128 stands for zero in the data rows.
Some points:
[121 116 138 141 131 155 118 163 130 110 153 112]
[134 121 147 138 158 131 110 126 147 111 156 115]
[116 135  91 164 109 128 128 158 138  99 149 133]
[136 110 147 112 126 131 177 157 145 180 123 117]
[140 136 144 128 119 127 147 119 123 171 124 127]
[117 120 129 130 134 151 150 156 153 118 144  85]
[140 113 153 110 135 176 114 146 134 216 125 121]
[171 149 157  99 131 109 125 108  94 181  79 146]
[137  91 130 128 157 223 109 184 135  82 129 105]
[ 99 120 110 117 131 130 121 101 107 145 147 151]
[152 163 138 110 190 111  69 122 107  94 119 128]
[124 131 173 108 149  86  69 109 147 109 128 168]
[173 121 131  96 133 128 191 120  88 176  83 152]
[115 142 112 139 143 167  90 136 160  98 175 124]
[101 132  80 145  87 114 172 100 120 141 117 161]
[135 118 118 122 115 111 177  93 102 184  89 166]
[152 149 150 126 141 123 131 139 132 116 163 119]
[106 143  72 167  77 110 196 126 120 114 124 151]
[136 147  94 134  96  95 194 110 112 181 143 154]
[120 136 139 117 129 149  87 134 143  91 171 117]
[137 151 178 112 138 162 120 153 146 106 137 107]
[137 132 135 129  95 125 146 138 132 174 177 115]
[168 139 174 106 153 107  94 130 105 149 102 149]
[134 135 134 115  86 114 200 142 109 193  91 123]
[136 119 108 141  68 111 153 139 124 171  92 137]
[159 138 142 112 176 108  75 141 121 105 114 124]
[110 108  94 155 151 125 119 158 160  76 146 110]
[120 148 126 132  99  73  89 106 140 127 100 147]
[110  88 100 109  96 194 191 151 116 160 106 106]
[120 139 113 126 105 113 148  96 114 170 101 175]
[139 114  89 144  92  91 144 104 129 185 135 145]
[128 120  82 136  84  96 192 151 122 147  94 145]
[128 140  98 130 125  72  92 101 142 134 109 133]
[131 102 138 140 175 152  76 133 140  63 134 112]
[115 116 122 136 130 154 107 115 125 121 141 143]
[136 131 121 126 140 100 130  92 126 151 108 153]
[111 112 112 140  69 160 229 141 105 157  95 122]
[130 137 126 101 130 172 104 167 128 109 139 113]
[150 120 128 122 123 116 145 123 120 132 146 136]
[123 127 131 117 115  88 167  89 111 162  73 153]
[116 110 135 156 160 101 153 101 150 125 125 123]
[117 115 116 116 126 118 134 122 136 144 105 107]
[135 127 154 140 132 148 114 153 145 119 163 109]
[129 128 114 128 121  96 151  94 101 167  78 146]
[168 123 145 100 132 166 159 133 118 142 119 133]
[138 143 115 101 124 146 110 165 150 113 161 101]
[155 116 139 109 151 166 139 143 127 132 131 110]
[121 137 138 114  99 125 153 127 112 169 122 124]
[119 102 156 121 129 200 113 173 153  92 111  93]
[126 133 149 107 146 126  60 153 145  82 173 116]
[142 151 188 118 188  97  80 112 135 103 179 105]
[110 121 110 124 144 162 125 163 130 115 154  90]
[133 112 123 126 128 112 189  97 107 143  85 149]
[112 118 106 150 144 141 102 139 135  80 173 113]
[130 114 122 124 176 112  90 106 132  91 136 126]
[109 145 114 130 121 132 103 121 152  93 195 115]
[121 130 134 103 144 157 101 152 125 104 146 117]
[126 139 110 176 120 153 101 162 142  91 143 113]
[131 107 116 120 105 132 163 116 111 197  95 138]
[159 156 171 121 172  92  60 118 123  78 134 110]
[101 148 139 125 112 114  97 116 125  98 144 124]
[118 120 136 131 128 150  98 155 128  98 128 117]
[112 117  91 145  70 147 207 133 109 147  93 152]
These points spread out most along one direction. How far along it is each point below, from 0 to 9? The average falls between 4 and 5, and the first point above lies past it.
[112 131 146 120 134 131  84 144 131  89 179 125] 7
[162 174 169 117 181  93  53 121 120  80 142 110] 7
[117 126 109 145 119 151 106 150 154  86 162 116] 6
[147 119  99 167 120 101 182 111 153 125 145 133] 4
[127 129 135 127 141 130 120 135 130 117 177 128] 6
[134 135 181 107 152 122  44 142 131  81 127 148] 7
[133 161 170 117 202  94  62 115 124 101 123 101] 7
[102 125  89 138  92 141 179 118 101 121 113 138] 3
[158 136 133  99 144 133 128 128 106 136  91 124] 4
[129 161 134 148 149 110  85 113 142 135 124 124] 5
[123 112 111 114 155 135 109 117 125 133 106 116] 5
[133 107  92 116  99 115 207 127 124 171  90 145] 2
[127 151 147 133  99 135 102 157 129 151 179 108] 5
[151 150 143 151 140  87 159 110 121 143 109 118] 4
[119 106 147 142 139 169 115 131 123 115 132 122] 5
[113 136 108 161 110  95 143 117 138 119 105 163] 4
[129 121 147 105 118 170 109 157 143 119 190  96] 6
[122 131  76 138  77 111 176 118 124 131 108 133] 3
[124 123 131 158 155  99 155 109 157 124 131 125] 4
[ 96 101 112 120 131 137 183 110 120 149 111 142] 3
[124 133 137 115 126 110 120 100 108 124  80 146] 4
[109 124 134 118 139  96 111  90 104 156  71 171] 3
[128 160 158 114 149 179  97 150 146 116 168  94] 7
[134 124 188 107 156 113  39 108 131  94 140 138] 7
[107 115  89 164 161 178 138 145 146  83 136 116] 6
[139 144 156 129 132 138  96 144 158 104 172 113] 6
[117 151 137 138 116  84  89 101 146 143 104 129] 4
[102 110 117 145 143 111 159  92 135 147 111 146] 3
[129 109 119 130  73 130 208 134 115 164 101 134] 2
[ 95 129  97 119 109 116 150 100 100 119 142 135] 4
[111 134  75 163  73  99 148 122 131 119 117 148] 3
[155 128 153 100 125 177 121 135 133 131 133 122] 5
[ 98  97 125 112 124 143 161 124 122 147 115 120] 4
[133 134 110 125  80 105 143 133 114 202  98 138] 2
[ 99  99 132 122 143 119 169  92 124 142 112 153] 3
[127 114 132 166 150 103 113 103 138 109 116 132] 5
[118 116 131 151  92 155 153 155 113 131 107 123] 4
[124 146 150 122 121 146  87 144 132  96 196 119] 7
[146  89 122 145 158 171 103 173 136  69 130 114] 7
[150 125  98 123 127 102 148  92 116 168 101 163] 3
[141 152 125 140 137  83 107 102 123 138 107 127] 4
[125 148 154 128 136 141  87 141 127  81 162 117] 7
